In the data rows, zero lies at 4.5, halfway between 4 and 5.
Here is a table of points, one per row:
[9 2 4 3 1 2 3 7 5 4 1 4 7 5 5 4 1 2 4 2 7 4 2 1 6 5 0 4 0 8 2 5 2 9 1 5 5
 7 5 4 5 6 7 5 5 5 5 8 9 2]
[5 5 4 5 5 3 3 5 3 2 5 5 3 3 5 4 5 4 5 4 4 5 4 4 3 4 5 3 6 7 6 5 4 4 4 5 5
 3 6 5 2 5 2 6 5 6 6 3 4 5]
[4 5 3 5 2 3 7 5 6 2 3 3 7 2 3 2 3 5 2 5 2 7 4 4 6 7 5 5 3 3 5 5 8 6 5 7 4
 3 5 6 6 5 5 3 5 6 5 2 6 5]
[5 9 2 8 4 0 5 3 5 9 4 2 4 2 3 5 8 2 5 4 5 7 5 3 2 4 0 5 8 8 4 8 5 0 4 8 3
 3 5 4 9 4 7 6 4 3 0 5 6 6]
[3 6 4 5 8 3 5 3 7 4 2 5 5 4 4 7 5 3 0 6 4 3 4 4 5 5 6 2 5 7 3 5 4 4 5 2 4
 6 5 5 3 5 5 3 5 4 2 5 3 2]
[5 4 6 9 4 5 5 6 8 2 6 2 7 6 4 5 4 4 8 5 5 7 3 5 5 6 5 4 3 3 6 5 3 3 3 7 2
 2 7 4 4 9 5 2 7 6 2 4 2 1]
[6 3 4 5 5 3 3 6 5 3 3 8 5 6 6 8 8 4 3 4 5 7 4 7 1 6 5 4 4 5 3 2 5 5 6 4 5
 4 4 4 4 4 3 4 5 5 2 6 5 4]
[5 6 5 2 3 0 0 6 8 6 5 4 8 7 6 4 3 5 9 4 4 4 6 2 3 1 9 6 5 0 8 7 4 9 6 5 3
 5 1 5 4 6 6 5 1 3 4 7 4 2]
[6 6 4 5 6 3 4 2 4 6 3 5 3 4 5 3 2 4 5 5 2 4 5 5 4 6 5 5 5 5 6 1 6 6 4 5 5
 2 5 5 6 4 5 6 7 6 5 5 4 3]
[4 4 2 5 5 7 5 6 6 6 3 6 4 3 4 5 5 1 6 2 5 2 3 3 6 4 5 6 5 7 4 5 4 6 6 6 6
 3 4 4 6 8 6 3 2 3 2 4 2 6]
[5 3 4 0 4 5 5 5 5 3 4 5 4 4 4 4 5 7 7 5 7 3 6 6 4 5 3 3 6 5 5 4 5 3 7 3 3
 5 4 7 5 5 2 3 6 4 7 5 4 5]
[7 6 6 4 2 4 7 5 3 3 5 6 6 4 4 1 3 4 3 3 5 4 5 3 3 2 5 3 5 4 8 3 5 2 7 4 5
 4 8 2 2 4 4 5 2 3 3 6 6 2]
[5 7 4 7 3 6 6 3 5 3 6 6 4 3 5 3 5 4 6 5 3 4 6 5 7 5 4 5 3 2 4 4 3 6 4 3 5
 8 4 3 5 6 2 4 3 5 5 5 4 6]
[6 5 5 6 3 4 3 5 2 3 5 3 5 6 3 6 7 2 5 6 5 4 7 6 3 5 9 6 5 7 4 3 5 4 4 2 6
 3 3 6 4 6 6 6 6 2 5 5 8 5]
[5 5 3 5 4 3 5 3 3 5 3 6 5 5 7 3 3 3 5 4 4 5 5 6 2 4 3 6 5 5 4 5 5 4 5 7 4
 4 5 5 3 3 5 6 7 2 7 5 4 4]
[4 4 8 3 5 5 8 3 6 4 5 4 7 1 5 8 4 4 9 2 3 7 3 3 5 6 5 5 6 2 3 4 5 8 1 4 6
 5 7 6 2 2 4 7 3 2 4 3 4 6]
[3 4 4 5 2 3 4 5 8 4 7 4 1 3 4 3 4 7 6 5 4 6 6 5 5 6 4 5 4 5 3 6 4 5 7 5 3
 7 7 5 3 4 5 3 5 2 3 2 5 3]
[4 4 8 5 6 5 3 2 3 5 5 7 4 4 3 5 8 5 3 5 4 5 1 1 7 3 4 7 1 2 2 3 6 4 3 4 6
 4 5 7 7 4 3 1 4 3 6 4 4 3]
[4 8 7 5 5 5 2 6 1 3 5 5 4 4 3 5 5 3 6 6 6 4 6 7 4 3 7 6 4 6 3 3 6 6 2 5 4
 3 4 3 5 3 6 6 6 2 5 6 5 6]
[4 4 4 3 4 5 6 5 6 7 7 8 7 5 8 1 2 3 4 7 4 5 4 7 4 6 3 5 4 7 3 4 1 4 1 8 5
 2 3 4 5 7 8 6 4 5 5 2 3 4]
[5 3 2 4 5 3 3 4 4 7 5 3 5 1 5 3 5 1 3 4 1 6 3 6 4 8 5 6 5 3 6 4 3 4 5 5 5
 2 8 3 2 3 5 4 5 4 7 8 6 5]
[2 5 0 3 3 7 2 8 7 9 5 6 6 4 2 8 3 5 6 4 4 8 4 5 5 0 4 9 3 7 2 2 3 5 7 3 6
 5 9 8 4 6 5 6 5 9 2 4 4 5]
[7 6 4 6 4 3 3 3 3 4 5 3 4 5 4 4 4 3 5 6 4 2 4 7 5 3 7 6 7 7 4 4 6 6 3 3 5
 3 4 3 4 4 5 5 6 3 5 4 7 5]
[7 4 2 5 4 6 4 7 5 5 6 3 4 6 4 4 7 6 3 5 9 7 4 5 5 4 7 8 6 5 5 6 9 2 3 2 8
 7 8 6 3 3 5 6 4 8 6 3 2 2]
[3 4 6 2 7 5 7 8 6 2 6 6 5 7 6 4 5 7 3 3 3 6 9 3 4 3 3 6 6 6 6 8 4 5 3 2 2
 4 3 4 9 2 2 2 5 4 8 6 5 4]
[4 1 6 7 5 4 5 4 5 6 5 5 5 5 4 4 3 6 5 8 5 3 4 3 4 4 3 6 4 3 2 2 7 4 4 5 4
 2 5 5 5 3 2 3 0 4 4 5 4 4]
[1 4 7 0 4 3 5 6 7 7 9 5 1 4 7 3 4 4 5 6 6 4 7 5 6 7 5 0 3 5 1 6 4 5 7 5 4
 3 5 4 3 8 6 4 6 7 5 2 6 4]
[5 3 4 2 4 4 5 7 3 4 3 4 3 7 3 4 6 6 6 3 3 4 5 5 5 6 5 5 4 3 3 4 3 4 5 2 2
 6 4 5 6 4 3 5 4 4 6 3 3 6]
[5 5 4 3 6 8 4 6 2 4 3 1 6 6 6 3 4 7 6 5 5 5 2 5 4 3 6 0 7 6 4 5 5 4 6 4 6
 4 6 3 6 3 5 3 2 3 6 3 5 4]
[4 5 2 2 9 2 5 5 6 4 4 3 5 8 6 4 6 6 4 2 8 7 6 4 5 6 4 4 3 4 5 1 4 4 5 3 2
 8 4 1 2 6 4 3 6 6 3 2 5 8]
[2 5 6 5 7 4 5 4 6 5 1 6 6 5 4 6 5 4 1 6 4 4 5 2 4 6 8 2 6 6 3 6 4 3 6 4 4
 8 2 2 3 5 6 5 7 6 5 4 3 4]
[7 5 4 6 4 6 3 4 5 3 3 4 2 3 5 4 4 6 4 3 5 4 3 5 5 4 7 4 6 6 5 4 5 4 2 4 4
 3 4 4 5 5 4 6 4 5 5 4 5 5]
[4 1 5 5 5 5 3 6 4 3 3 3 6 2 7 5 4 4 5 5 5 1 4 7 2 2 4 5 6 2 5 4 5 2 4 6 5
 7 5 4 6 3 5 2 4 6 4 2 4 3]
[4 5 5 5 5 6 4 5 4 3 4 3 4 5 3 3 6 5 4 4 2 4 9 4 6 6 3 4 4 1 4 5 4 4 4 3 3
 8 4 5 5 6 5 5 3 5 6 4 4 6]
[2 5 6 7 5 6 3 3 7 6 6 3 3 4 4 3 5 5 4 3 5 5 9 2 6 5 4 5 3 5 5 4 3 6 6 4 5
 9 3 2 4 7 3 5 5 3 5 3 5 4]
[4 4 4 6 5 7 4 3 4 5 5 4 7 5 4 3 9 9 7 2 5 0 4 5 5 6 5 2 0 6 7 4 4 5 4 4 6
 5 3 4 5 2 4 6 5 5 2 5 6 2]
[5 4 4 4 3 5 3 3 2 5 4 3 5 4 7 7 5 4 3 5 6 3 5 5 5 4 6 4 5 5 5 3 5 4 5 6 2
 6 5 5 6 2 5 4 3 6 5 3 2 3]
[4 3 5 4 3 6 7 4 3 5 7 3 9 7 2 3 4 3 3 2 7 3 5 4 4 7 4 3 8 3 2 6 5 6 5 2 2
 5 2 7 5 3 2 3 8 4 5 3 3 7]
[5 4 5 8 8 3 8 3 3 1 4 5 3 2 3 6 7 4 4 2 7 9 3 9 9 1 3 6 5 5 5 4 1 6 9 5 6
 2 0 5 4 6 7 5 4 4 4 6 4 3]
[6 6 4 5 5 4 6 3 4 3 8 7 6 3 3 7 3 5 5 5 3 3 3 4 3 6 4 6 2 4 4 6 5 5 6 6 4
 7 5 4 5 6 4 4 2 4 6 3 5 5]
[8 6 8 5 6 7 3 2 5 4 6 6 5 3 4 4 3 3 7 6 2 5 3 4 4 5 4 6 2 4 3 5 5 4 6 5 3
 6 3 5 5 3 3 4 2 6 4 5 5 7]
[2 1 2 4 6 9 5 7 3 1 8 5 1 7 8 4 5 3 2 4 3 4 1 3 6 4 2 5 6 3 8 5 6 5 6 7 5
 5 2 8 4 5 4 8 6 3 0 7 5 6]
[2 6 4 3 3 3 7 3 3 5 4 6 4 5 2 8 2 2 6 5 1 5 2 3 5 8 2 5 4 3 6 3 6 4 4 6 7
 3 3 3 4 4 5 5 5 7 6 4 6 3]
[4 5 5 5 5 5 4 5 4 5 3 5 5 4 6 6 6 3 3 5 4 3 5 3 3 3 4 5 5 5 4 4 4 5 4 4 4
 5 3 4 2 4 5 3 5 6 4 3 3 5]
[5 3 3 3 4 5 5 3 1 4 4 4 4 3 8 4 4 7 5 5 6 4 5 5 7 5 5 1 2 4 8 9 6 0 5 0 6
 2 4 4 5 6 4 6 5 2 3 5 1 7]
[2 5 5 2 3 4 6 2 7 4 5 3 2 3 5 6 5 7 2 3 2 5 3 3 1 7 4 7 6 3 5 3 4 3 3 6 7
 2 4 3 7 4 9 4 4 5 9 8 4 3]
[4 4 7 6 4 6 5 5 4 6 1 5 3 6 6 6 7 3 4 7 2 3 4 5 3 3 3 4 3 3 7 5 5 7 5 3 2
 6 5 3 5 4 6 4 4 5 7 3 4 8]
[6 0 3 0 3 6 6 3 2 4 3 2 3 6 1 3 4 7 4 5 6 5 6 5 3 3 3 2 5 3 3 7 4 5 2 4 3
 4 4 4 3 6 4 3 5 6 4 6 5 3]
[4 1 6 7 5 4 7 5 4 7 4 4 2 5 4 4 2 4 4 5 5 3 5 4 3 4 6 5 3 4 4 2 7 3 2 7 6
 4 4 4 6 4 2 4 1 5 3 6 3 4]
[7 6 6 4 4 4 5 8 6 7 3 3 4 4 7 7 6 8 2 5 3 4 5 6 7 4 4 3 8 5 6 5 4 4 4 6 7
 6 5 4 1 4 4 4 6 5 4 8 3 6]
[3 9 6 7 6 5 3 4 0 5 3 7 5 6 4 4 2 4 5 6 9 3 5 7 3 7 7 6 5 4 6 6 2 5 4 5 5
 2 5 8 5 3 3 4 3 4 4 5 9 6]
[4 1 3 5 4 3 2 3 6 5 4 4 5 6 1 7 1 5 2 4 5 6 4 6 7 0 4 0 4 4 7 4 0 4 5 4 6
 3 7 5 4 1 4 6 6 5 6 5 5 9]
Along one direction, these points spread out more than along any other. Take the direction at right angles to it along which they spread out most. Then take the direction at right angles to both along which they spread out most. Go by this last direction. For each point below, how far along it does it lie, from 0 to 99? The average is 50, and the first point in the table lies past the average. One standard deviation of the points above along it is 16.
[2 1 2 4 6 9 5 7 3 1 8 5 1 7 8 4 5 3 2 4 3 4 1 3 6 4 2 5 6 3 8 5 6 5 6 7 5
 5 2 8 4 5 4 8 6 3 0 7 5 6] 59
[5 3 3 3 4 5 5 3 1 4 4 4 4 3 8 4 4 7 5 5 6 4 5 5 7 5 5 1 2 4 8 9 6 0 5 0 6
 2 4 4 5 6 4 6 5 2 3 5 1 7] 58
[5 9 2 8 4 0 5 3 5 9 4 2 4 2 3 5 8 2 5 4 5 7 5 3 2 4 0 5 8 8 4 8 5 0 4 8 3
 3 5 4 9 4 7 6 4 3 0 5 6 6] 75
[1 4 7 0 4 3 5 6 7 7 9 5 1 4 7 3 4 4 5 6 6 4 7 5 6 7 5 0 3 5 1 6 4 5 7 5 4
 3 5 4 3 8 6 4 6 7 5 2 6 4] 60
[5 4 6 9 4 5 5 6 8 2 6 2 7 6 4 5 4 4 8 5 5 7 3 5 5 6 5 4 3 3 6 5 3 3 3 7 2
 2 7 4 4 9 5 2 7 6 2 4 2 1] 57
[4 4 8 3 5 5 8 3 6 4 5 4 7 1 5 8 4 4 9 2 3 7 3 3 5 6 5 5 6 2 3 4 5 8 1 4 6
 5 7 6 2 2 4 7 3 2 4 3 4 6] 28
[7 4 2 5 4 6 4 7 5 5 6 3 4 6 4 4 7 6 3 5 9 7 4 5 5 4 7 8 6 5 5 6 9 2 3 2 8
 7 8 6 3 3 5 6 4 8 6 3 2 2] 73
[7 6 6 4 2 4 7 5 3 3 5 6 6 4 4 1 3 4 3 3 5 4 5 3 3 2 5 3 5 4 8 3 5 2 7 4 5
 4 8 2 2 4 4 5 2 3 3 6 6 2] 49
[5 3 2 4 5 3 3 4 4 7 5 3 5 1 5 3 5 1 3 4 1 6 3 6 4 8 5 6 5 3 6 4 3 4 5 5 5
 2 8 3 2 3 5 4 5 4 7 8 6 5] 55
[4 3 5 4 3 6 7 4 3 5 7 3 9 7 2 3 4 3 3 2 7 3 5 4 4 7 4 3 8 3 2 6 5 6 5 2 2
 5 2 7 5 3 2 3 8 4 5 3 3 7] 39
[5 3 4 2 4 4 5 7 3 4 3 4 3 7 3 4 6 6 6 3 3 4 5 5 5 6 5 5 4 3 3 4 3 4 5 2 2
 6 4 5 6 4 3 5 4 4 6 3 3 6] 42
[4 5 5 5 5 5 4 5 4 5 3 5 5 4 6 6 6 3 3 5 4 3 5 3 3 3 4 5 5 5 4 4 4 5 4 4 4
 5 3 4 2 4 5 3 5 6 4 3 3 5] 53
[8 6 8 5 6 7 3 2 5 4 6 6 5 3 4 4 3 3 7 6 2 5 3 4 4 5 4 6 2 4 3 5 5 4 6 5 3
 6 3 5 5 3 3 4 2 6 4 5 5 7] 18
